Rotation paths and how fast each direction turns (degrees each step):
Each turn is a multiple of 5 degrees from 10 to 175, or 0.
Each row of a path follows its step; steps can be skipped.
path 1
step 1: 1.701 -0.943 -3.474 -0.185 0.651 0.895 1.489 1.032 0.259 -0.558 -3.834
 -3.038 -0.489 2.028 -1.480 2.189 -1.695 -0.439 -2.604 -0.346 -0.012
 -0.060 0.149 2.484 2.136 0.785 1.355 -0.388 1.021 1.846 0.483 3.010
 0.288 -2.281 -1.503 1.972 -2.171 4.847 2.912 -0.699 -0.942 -0.991 1.746
 1.701 0.557 2.296 0.132
step 2: 3.248 -0.321 0.369 2.948 -0.409 4.141 -0.532 -0.864 -2.618 2.171 -0.896
 1.200 1.145 -2.303 -1.099 -0.450 -0.367 -0.088 0.738 -1.629 2.897 4.237
 1.271 2.214 1.116 1.866 -2.082 -0.783 -2.164 -1.158 -2.547 -1.478 0.981
 -0.361 -1.342 1.265 1.946 1.851 0.086 0.850 0.033 -0.687 2.609 -0.762
 -3.375 -2.145 0.802
step 5: 3.817 1.477 -1.004 0.865 -0.465 -1.305 0.564 -1.173 -0.501 2.073 -1.724
 -1.188 0.262 0.333 -3.053 1.668 2.279 -0.178 2.515 0.387 0.177 -0.793
 -1.679 2.804 1.009 0.447 -0.707 0.411 -2.889 -1.728 -0.613 2.422 -1.595
 -5.043 -0.878 0.975 0.165 2.612 3.799 0.104 3.147 1.819 1.384 1.348
 -0.382 -1.336 -0.111
step 8: -0.907 0.807 -3.241 1.941 2.590 -0.969 1.869 0.390 2.380 -0.711 -1.962
 0.230 -3.431 -0.721 -0.394 1.729 -0.829 0.531 1.598 3.396 2.154 -0.753
 -1.950 -0.379 -0.239 2.088 2.857 -2.318 -0.532 0.065 1.953 0.054 -1.716
 -5.274 1.349 2.329 0.432 -1.865 0.193 2.187 -0.257 2.197 1.514 0.436
 -0.090 0.833 1.694
step 10: 0.010 2.337 0.032 -3.051 -0.919 2.477 -0.402 -1.851 1.397 3.291 -0.257
 2.173 1.839 2.379 -3.951 1.458 -0.044 -3.832 -0.145 0.053 0.495 -3.028
 -0.461 0.981 2.657 1.992 0.227 1.202 -0.410 -2.147 5.149 -0.216 -0.121
 -0.595 2.609 -0.123 0.224 -0.251 -0.598 -0.377 -2.298 1.335 0.890
 -0.564 0.328 0.718 -0.060
step 24: 0.656 0.178 -2.532 -0.814 -0.654 1.443 -2.116 -0.077 1.030 -0.558 -0.157
 -0.032 0.448 -0.039 -1.873 -3.969 0.147 0.621 -3.847 6.047 1.869 -0.299
 1.083 1.397 3.573 1.271 2.992 0.724 -0.199 0.341 0.213 0.108 -0.563
 -0.182 -1.716 1.370 2.019 1.849 2.028 2.407 -0.048 0.067 2.915 -2.839
 0.778 0.703 -0.188
step 26: 0.766 0.079 -1.478 -1.546 -3.583 -3.467 0.039 -0.811 2.875 -1.986 -0.029
 1.997 -0.802 1.018 -0.870 2.598 -2.079 1.240 -0.554 -0.169 -0.207
 -2.281 1.203 -2.664 0.654 1.608 1.261 -1.013 1.376 1.165 2.403 0.939
 -0.494 -0.787 3.018 -1.109 3.893 3.854 1.509 1.336 0.818 2.282 -1.584
 0.007 -1.330 0.943 2.594
step 28: 0.562 2.016 1.165 2.004 0.544 -0.806 -0.784 -2.067 0.913 1.089 0.101
 1.417 2.350 -0.536 -1.299 -1.294 -3.433 -1.201 -0.230 2.780 3.913
 -3.174 1.069 -0.509 1.932 5.235 -0.283 0.405 -1.043 -0.796 -0.189
 -0.898 -1.569 -0.302 -3.195 -0.383 -1.241 1.157 3.540 -2.278 1.647
 0.722 2.424 -0.301 -0.868 0.453 1.094
Directions:
0.433 -0.185 0.433 0.252 -0.115 0.507 -0.060 -0.341 0.571 -0.561 1.088
 0.183 -0.333 -0.271 -0.233 -0.082 0.678 0.408 0.330 0.413 0.818 0.118
 0.219 -0.593 -0.811 -0.090 -0.148 -0.713 1.166 -0.403 0.131 0.154 1.084
 -0.403 0.343 -0.075 -0.435 0.221 0.081 0.908 -0.302 -0.430 0.027 0.662
 -1.060 0.786 -0.885 | 80
0.943 0.291 0.405 -0.630 0.006 -0.085 0.210 0.126 -0.698 0.025 -0.046
 0.215 0.058 0.210 -0.021 -0.706 0.278 -0.100 0.141 -0.612 -0.373 0.307
 0.308 -0.761 0.037 0.790 0.839 -0.641 0.150 -0.861 0.659 0.162 0.508
 0.759 0.395 -0.609 0.435 -0.197 -0.452 -0.160 -1.094 0.135 -0.633 0.620
 -0.301 -1.047 1.201 | 95
0.007 -0.262 -1.029 -0.420 0.330 0.629 0.053 0.076 -0.059 0.462 0.768
 1.079 -0.726 0.541 0.238 0.329 0.107 0.444 -0.088 -0.396 0.635 -0.654
 0.960 -0.484 -0.171 -0.361 0.477 -0.239 0.225 -0.282 -1.106 -0.231
 -0.473 -0.067 0.065 0.739 -0.530 0.535 -0.448 -0.187 -0.053 -0.539
 -0.012 -1.155 -0.031 -1.100 0.279 | 80
-0.864 0.577 0.976 0.251 0.436 -0.512 -0.424 -0.097 0.912 0.254 0.962
 0.259 0.257 -0.252 0.345 0.332 -0.754 0.505 0.088 0.537 0.095 -0.679
 0.123 -0.606 0.607 -0.145 0.113 0.136 -0.261 -0.537 1.008 0.621 -0.610
 -0.564 0.070 -0.148 -0.081 -0.316 -0.694 -1.293 -0.803 0.374 -0.078
 -0.386 -0.623 0.014 -0.216 | 20
0.152 0.422 -0.151 0.348 0.070 -0.083 -0.410 0.357 0.214 -0.539 0.231
 0.213 -0.817 -0.740 -0.144 1.337 0.611 0.833 0.155 0.247 -0.245 -0.382
 0.785 0.412 -0.014 0.414 -0.206 -0.567 0.033 1.332 -0.008 -0.492 0.655
 0.044 0.266 0.284 0.680 -1.105 -0.460 -0.467 0.521 0.527 -0.826 0.500
 0.416 -0.230 0.520 | 80
